Each path below is one point turned by a fixed rotation once a step. After each direction that follows a path, write how fast that rotation turns it, in deg/step (0 if it stays still).
Each turn is a multiple of 5 degrees from 10 to 175, or 0.
Each row of a path follows its step; steps can be skipped.
path 1
step 0: [ 20 -23   6  -7  -4  -5 -26  27 -10   6 -12  25 -14  17  -3   7   2  21
  10  19  13 -12  22 -26  11 -27  22  -4 -43  15  12  16   5   4   2  -2
  39 -28  42 -12  21  -2  19  10   3  41  28   0   4 -19  -1   0  19   8
  32 -24   3  -2 -29  11   0  30  -8 -12   0   7 -27 -15 -14 -10]
step 5: [-29   1 -11 -23  -8  12 -25  50   3  -9  14  -8  21   0  14 -35 -11   9
 -30  30 -10  -2   4  31   2   5 -26 -26 -10   7  18  15  -4  -4  24  -3
  -1  11  23   0  12  16   2  32  14  -3   5   5  41  18 -23   4   3  10
  28 -11   0 -41  -1   9   1 -28   3  -9  -5   0 -38 -19 -21   4]
step 6: [ -1   3  -7   3   7 -35   2  20  10 -17  -8  12   3  -7  -3  -2  -7  13
 -14  28  -2   9 -22   7  30 -29  -2  -4   7  -2  33  30   6 -33  13  19
   6 -21  21 -12 -14  29   5  45   3  15  28   2  -3   9   6  19 -11 -27
  20  29  16  -9 -27  24  -4 -30 -15   2   2 -22 -36 -15  -5  36]
step 11: [ -9  24   6  24  -1   3   7  19  -2   3 -16   5  25  12  13 -19 -20  27
   0  -6 -16 -30  49   8  20  -5 -10  14 -20   4  -1  16  20   2 -21 -22
  28   0   2 -62  15   3  -5  29   2  34   8  -9  -1  24  14  28   6  -6
   2   6  -2  -8  -8   7   9  -2  15 -10   0   6 -25  17 -44 -25]
step 13: [ -8  -9  -9 -26  26   0  14  15  -6   2 -18  -6   8   9  -5  -1   1 -14
 -33  18 -32   2  17   5  -2 -14  -7   0 -30  17  20   7  -4 -14  26   3
   2   0  11  23  12  14  22  28 -17  27  23  13 -21  40 -42  22  37  27
  -2  15  -3 -10   1   3  -4  25  13  -4  -4  25  -8 -39 -38   7]
step 16: [ 11   5  -4 -26  -1  14  17  34  23   7 -27   2  18  24   2  16   9  18
  -7  33  -3 -15  13  30 -11   1 -16 -10  -5   9  10  24 -15 -21  21 -18
  17  -2  37  16 -15   5 -14  46   2  11   8  -2 -21 -31  14   4  33   7
  18  -7  20 -15   8   7  22  37 -28 -34 -17  12  -9 -16 -12  -6]
step 24: [  2  25   1 -36 -40 -13  19  45  27 -10 -29  -9   6  -1  21  15  -2  15
   5  29  -5  20  12  21  -8 -15   6 -14 -24  -6  33  21  -8 -25  -6  -8
 -17  15   8 -21  18  17  -3  -2  11  -6   6   4  -1  20   2  26  -4  34
  22   3  12  -9 -35  20  19  21  26  -2 -28   5 -15  -9 -23  -2]
step 28: [  7   9   1  -8 -21  -8  10  -1   4 -11   5  -5   2  21  -9  -2   3  10
  -8 -18 -36  19  14  13  -3 -13 -22 -14 -11   9  -7  44  -8   4 -10   8
   2  -5  36 -19 -35  18 -19  46  45  24  -7   1 -18  19   2  30  -2  12
 -11   9  -5   5  14 -12  -9  -3 -27   7   1 -19 -48   7 -42  -5]
step 30: [-36 -27 -32   3   6   8 -37  18  18   8 -31  29   2  -1  13   6  -7  13
   4  -7 -13   0  17   6  25 -18  -4  -6  -8   7   6  16  31  13  -8  20
  11 -11  30  -2   9  -3   2  12  14  12   6  18  20  22   2  11  17   9
  31  18  -4  -9 -20   3  12  15   4  -8  24  52 -13 -15 -51   8]
[  2  11   5  -8   6   3   2  -4  -1   3  -3   5   1  -2   0  -5  -3  -5
   1   1   0   5   3  -3  -3   0   5   0 -11  -3  -6   0   1 -11  -3  -7
  -1  -8  -5  -7  -3  -1  -2  -7   2  -3   1   1   1  12   3   5  -1   0
   5   7   0   2   5   0  -4  -1   9  -3  -6  -4  -1   2   2   0] => 25
[  3   4   0  -2   2   5  -2   2  -4  -4   1   1  -9   3  -5  -9  -5   3
  -4   1  -3  -4  -5   5   2   0   5  -6   8   2   7  -3  -4   1  -1  -6
  -3   3   8   8  -1 -10  -1   2   1  -2  -1  -6  -7   4   0   5  -1  -3
   2   9  -3  -5  -8   5   5   3   7   3  -1   3   2   4   5   1] => 40
[ -4   1   6  -4   0  -3  -3  -1  -3  -3  -8  -2  -2  -3   2   7   3   8
   5  -4  -1  -6   1   8  -3   3  -3 -11   2   9  -3  -3   4  -3   3   0
  -5   1  -1  -7  -3  -2   4   8   1  -3   4  -4   7  -7  -1   3   3  10
   0   4   2   1   5  -9   4  -4   6   1  -2   0   2   0   8   2] => 170
[  0  -6  -3  -1   3  -4  -1   5  -9   2  10  -1   0   0  -7   0   5  -2
   6   6   2   1   5   3   4  -4  -1   2  -2  -1  -1   4  -9  -3   3  -1
   4   1  -9   5   0   3  -3   7  13  -5  -5 -12  -3   0  -1  -2  -4  -2
  -1   7   2  -1   3  -6   1  -8  -2  -6  -6   0  -2  -1   3  -3] => 110
[  4   3  -8 -12  -8  -4   3   0  -2   9  -2  -5   4   5   3   4   0   0
   3   0   6  -5  -1  -3   4   4  -2  -1  -4  -2  -3  -4  -1   6  -1  -3
   3  -3   6   1   1  -9  -4   0  -6   1  -2  -9   1   5   5  -1   1   4
   7  -1  -1  -3   3   1  -3  -8  -7   6   2   9  -3  -3   4  -8] => 95
[  3   2   1   3   1  -9  -6  -1   7   0  -1   7   8 -12  -6   9  -2  -2
   1  -1  -1  -5   1   6   5   5   0   2  -4  -1   3   3   3   3  -1   1
   4   0   2  -3  -2  -5  -6  -1   1   4   0   3  -5   0   5  -4  -3  -8
   6   7   8   7  -2   0  13  -5   3   3   3   3   2   3  -3   4] => 135
path 2
step 6: [ 12  26   4   3  13 -13 -25  43   1 -34   5  11  -2  13 -18  14   7 -18
  19  10 -22  -5  25 -26  15  -7  -8 -36 -11 -14  13  12  -8 -12 -28   1
   1 -16   4 -23 -19   7  13   0 -31  24  13  26 -30 -24   0 -15   7   2
  -2   5  12  14   1 -14  41 -10  12   0  21 -22  -4  19  19 -21]
step 8: [ 21  14   2  32   0  26   4  -6   3  -1   5   6 -23 -12   5  -6  18 -15
 -23 -50   3   0 -39   3  16 -22  12   2  -1  -2 -11   1   5  14   5   1
 -20  23  43 -10  46 -11 -14  21   9  21  -6  10  -6 -13  -4  20 -25 -25
  -7  -3   6 -12 -38  12   7   1   5   5  10  15 -13 -13  27 -22]
step 13: [-14  24 -12 -16 -26 -24 -18  30  33   5  -5 -28  21  -5  17 -17   9 -26
  -1  -7 -17   3   1  39  16 -10  -3   4  12 -28 -29  -1  19   8  -5  21
  -9  12  11  -1   0  -9  18 -36   0 -15  -1  -8  -3  21  16 -27  -9   5
  15 -27  40   9  10  -8 -27   7 -36 -12   9   4  23  -1   2   3]
step 15: [-18  24   7   5   9 -32  -3 -20 -16 -14  16 -11 -15   7 -12  -2  -2 -33
  16  -5 -24  -5  40   7  11  17  16 -15   9 -21  28  13 -19   8 -13  19
 -13 -22  10   0  31  29  36   5 -31   8  -6 -13 -41 -10   6  15  -9  14
   3   5 -34 -17   6  14  16  -4  13  12  -9 -23 -18 -11   5  13]
step 18: [-18  -3  11  -1  11  -4  16   0  -3 -17  17  27   0  22   2  19 -15  50
   7  38 -13   3   4   6  -3   3   6 -37  -8 -13  -5  29  13   0  -3  -9
 -11  48   3  32  18   5   1 -14   5   5 -29  11  12   3   1 -30  -1   5
 -15  24  21  -2   5 -33 -18 -19  26 -16   5  -8 -26 -24  13 -10]
step 23: [ 25  10 -14  -5 -39   0  44  15   2   2   6   9 -17  12 -18  25  24   5
 -11 -37  13 -19 -16   9   9   6   9  -8   7  32  16  34  -2 -12  10  12
  19   3  14 -21   6  16  -7 -18  17   1 -28 -13   2  -6 -15  36  -8  18
   3 -14 -15   3 -40 -19  -6 -18 -11 -17   9  -4 -14  33  -4   5]
step 24: [ 21   0   3   0 -15 -16  10   6 -14  -1  43   7 -29  -8   5  31  11 -22
  -1 -24  10   2   8   8  20 -21   8 -14  10 -20 -10   1   4  13 -11 -13
 -14  -7  39  17  22  -3  24 -16 -17  24  -7 -11 -25  36  -8   0 -12  -6
  11  18  -8  15  15  40  -2   9   8   4  36 -10 -17 -35  12 -21]
step 25: [ 24  10 -30  -3 -26  12  -7   2  33  -9  -8   8   5   4  32 -21 -25  -8
  -5  24  18   0  -1  10  -3  -3  38   6   8  23  -4   2  16  -3   5   5
  -6   3  -9 -25 -45   5  20   9 -25 -21  26 -22  -1  39  -1 -17 -11 -19
 -27  35   0   8   0   5  17   6  10  -7   7  10 -20  -6  36  11]
step 30: [ -6  23  -7 -17  37  10  17   3  27   3  11  23 -11 -14 -17   9  24 -13
  37 -10  12   9  21  21  -3  33   0   2   1  16  21   8 -24 -31  17   2
 -19  28  12  13  11  24  15  -2   0   2   1  17  -5   8  13 -10  32 -25
  12   4 -20 -11   5   7 -25   6   4  29 -13 -14  10 -39 -15  21]
[ 11   3  -1  -4   7   2 -10  -4  -2  -4  -1   1   3  -1   4  -3   1   4
   3 -14   1   0  -7  -5   2   4   5   3  -1  -3  13   4  -4   2   8  -9
   3  -2   2   1  -4  -3   2  -7   1  -1  -3   3   0   2   6  -3   4   2
   5   1  -2   0  -4   1   3   2  -5   0  -7  -1  -5  -1  -4  -1] => 160
[-12   1  -1  -1   3   7  -7  -1   2   5   1  -3  -5  -1   6   6   5   2
   8  -4  -3   3   0   2  -9  -1   2   4   4  -3  -2   1   4   0   1   3
  -1  -5 -10  -4   8   3  11  -2  -5  -4   0   1   4  -1   1  -8  -4   0
  -3   4  -7  -3  -1  -3  -3  -5  -1  -4  -3  -3   1   0  -9  -2] => 25
[  5  -4   1   1   2  -7  -7   9   2   2   2  -2   0  -6   5   3  -2   4
  -2   0   8   3  -1  -4  -1 -14   0   0  -2   3   1   6   4   3  -9   5
   1  -5   0   0  -8  -3   3 -10   0  -1   5   3  -1   2 -10 -10  -5   6
   2  -1   3  -2   2   5   0   0  -2   5   0   2   8  -3   2   0] => 95
[ -5   3   1   7   2   2   1   1  -8  -1  -5  -2  -6   0   1  -5  -2   7
   3   1  11  -6   3   7   6  -8   4   1  -2   2   0  -1   4  -6  10  -2
  -3  -2  -4 -11   5  -1  -4  -4  -1  -1  -5   9   3  -2  -5   9   3   2
  -2  -6   5  -4   0   7  -1  -1  -4   3   0  -1  -5   4   2  -3] => 120
[  6   6  15  -2   3   0   0   3  -1   8   4   4  -8   1   5 -10   0   2
   7  -1  -6  -3   6  -1   5   4  -5   0   7   1   3   2   1  -1  -6  -5
   2  -2  -2   0   6   4  -5  -3   2  -2   2  -2   0  -1  -4   1   2   2
   0   9   0   5   6  -3  -3  -8   3   9   6  -7  -1  -4   2  -1] => 120
[ -1   2  -1  -3   7   8  -2   2   3   0   9   0   0 -12 -10  -2  -8   1
   8   5   1  -3  -8   0  -1   1  -7   3  -4   1  -5  -3   1   3   3  -2
  -6   1  -7   4  -3  -1   1  -2   8  -8  -8  -3  -7   2  -1   5  -2   1
   6  -3   2  -4   1  -8  -2   4   4   4  -1   5   2   2  -1  -3] => 40
[  4   0   2  -1   4   1  -1  -7   5   0  -3   2  -9  -3  -2  -2   5  -3
  -4   7  -5  -5  -3  -5   6   4   7   6  -2  -1 -10   2  10  -1   0   0
   4  -6   2  -2  -1   2  -2   3   0 -10   1   2  -3  -1   2  -6   7  12
  -3  -2   3  -1  -1   2  -2   4  -7  -7   7   5   0  -4   0   8] => 120
[ 0  1  3  1  3 -5  2 -3 -7  2 -1  3 -4  0  0 -1 -3  7  0 -3 11 -4  4 -4
  0  2  0  8 -2  1  2  4 -3  1 -3  7  4  0  6  5  5  7 -2  5 -7 -3  2 -1
 -7  1 -2  7 -4 -5  7 -3 -8  1 -4 -3 -4 -7 -1 -6 -3 12  6 -4 -6  3] => 55
